In the data rows, the value 500 means zero.
Here are some points:
724;602;676;540;207;252;558;763;589;493;662;853
591;580;582;630;586;517;502;534;568;565;520;544
416;437;416;506;633;542;381;362;425;451;359;307
512;537;564;494;442;623;752;695;608;639;698;718
485;467;551;368;161;389;662;612;451;498;723;705
380;379;350;476;721;775;510;404;499;514;416;312
553;581;657;518;502;547;659;633;506;567;644;650
255;421;526;487;551;645;592;436;343;441;473;348
363;339;378;305;306;353;409;366;356;401;398;433
330;370;354;411;459;404;299;287;326;402;284;259
527;479;486;535;495;521;501;456;522;528;426;472
476;560;620;319;125;190;534;596;466;464;612;752
528;428;302;544;735;492;143;198;509;435;121;113
429;426;510;547;694;673;516;459;491;551;483;377
326;426;493;411;343;469;560;466;335;423;542;512
502;448;328;312;393;493;602;589;562;549;574;541
581;553;430;495;518;593;614;555;562;649;634;592
204;353;273;413;711;773;383;160;302;471;317;139
432;473;520;379;181;268;637;627;470;451;711;719
497;425;370;507;478;340;236;337;485;387;221;266
332;371;432;322;77;124;416;439;304;366;488;522
479;494;677;504;201;251;613;642;451;477;674;728
440;454;467;415;249;329;484;468;387;409;574;544
343;414;608;326;0;147;661;606;291;318;714;778
443;525;599;530;351;455;600;597;467;457;566;670
Then 10 other points, each followed by its number:
452;478;606;452;316;394;609;596;459;438;516;622 0
552;518;406;531;669;558;398;389;540;537;420;426 1
378;338;388;395;541;574;548;467;461;484;455;406 2
414;472;486;524;670;598;362;321;409;381;225;258 3
427;379;272;411;656;494;229;236;446;430;167;162 4
454;558;546;632;601;536;459;418;449;366;360;394 5
433;449;418;412;446;421;428;431;437;402;393;431 6
568;555;584;576;550;672;724;622;558;555;611;618 7
614;504;450;518;464;498;467;553;593;524;497;564 8
366;468;463;582;683;701;376;245;397;470;351;225 9
Which two of these numbered points are nearest to each point below, ignoring the 2 directions in which the first points spread most? Their numbers follow each, nearest first.
474;465;475;514;492;544;510;458;449;469;488;467 > 7 6
489;548;633;673;552;503;440;460;461;377;491;472 > 5 3
422;421;472;474;355;319;420;438;390;342;376;462 > 0 6
578;478;388;529;614;535;385;476;612;483;377;399 > 8 4
566;577;560;536;562;689;763;645;600;581;653;595 > 7 6
554;501;409;466;667;574;394;454;523;520;375;370 > 4 1
480;514;606;560;473;513;713;681;483;469;613;687 > 0 7
343;519;694;485;105;71;456;546;348;237;488;695 > 5 3
808;633;534;520;328;210;438;637;654;513;564;743 > 8 1
657;530;425;474;389;307;322;507;531;481;439;499 > 8 1
501;607;595;616;617;650;581;542;473;548;595;548 > 9 7
638;590;284;674;999;866;208;258;690;642;151;66 > 8 1
388;451;560;424;249;385;667;574;357;438;622;647 > 7 0
681;670;717;703;575;466;589;580;592;571;601;669 > 5 1
471;539;526;453;407;494;655;593;456;497;623;597 > 7 6
589;588;631;614;497;393;350;466;449;457;470;523 > 5 3
657;698;645;607;492;453;474;573;556;550;559;651 > 1 5
497;468;508;491;295;158;280;481;366;287;364;518 > 5 1
526;562;647;447;146;376;802;753;485;541;858;867 > 7 2
419;437;353;473;758;812;691;570;584;654;594;472 > 2 7
452;471;558;319;112;370;878;824;446;572;978;917 > 2 7
532;472;438;447;491;442;506;557;540;517;455;486 > 4 6
476;500;603;529;520;422;487;492;460;487;459;493 > 3 0
534;530;489;560;577;578;522;560;540;531;485;523 > 6 4
511;609;546;646;753;686;517;497;522;489;465;394 > 5 3
310;380;358;345;505;749;700;519;429;559;593;438 > 2 7
464;476;456;477;587;503;477;444;438;509;469;452 > 6 7
433;524;699;469;222;383;661;649;423;449;691;708 > 9 7
552;530;636;582;443;456;533;605;524;503;555;663 > 3 0
522;553;627;583;588;538;536;512;514;506;517;565 > 3 5
410;466;518;456;277;384;537;530;424;411;614;604 > 7 6
412;480;544;441;350;396;556;557;415;440;589;528 > 7 0
708;539;399;462;575;444;409;525;646;616;484;510 > 8 4
631;535;361;479;688;623;483;465;596;606;450;427 > 4 1
555;572;598;635;707;518;350;473;604;516;350;409 > 5 3
442;408;410;532;741;810;723;570;551;616;552;419 > 2 7
577;561;548;496;403;487;607;615;557;540;607;671 > 6 4
591;533;372;569;814;608;225;346;580;480;199;188 > 8 4
448;449;315;442;668;871;715;577;578;647;572;410 > 2 7
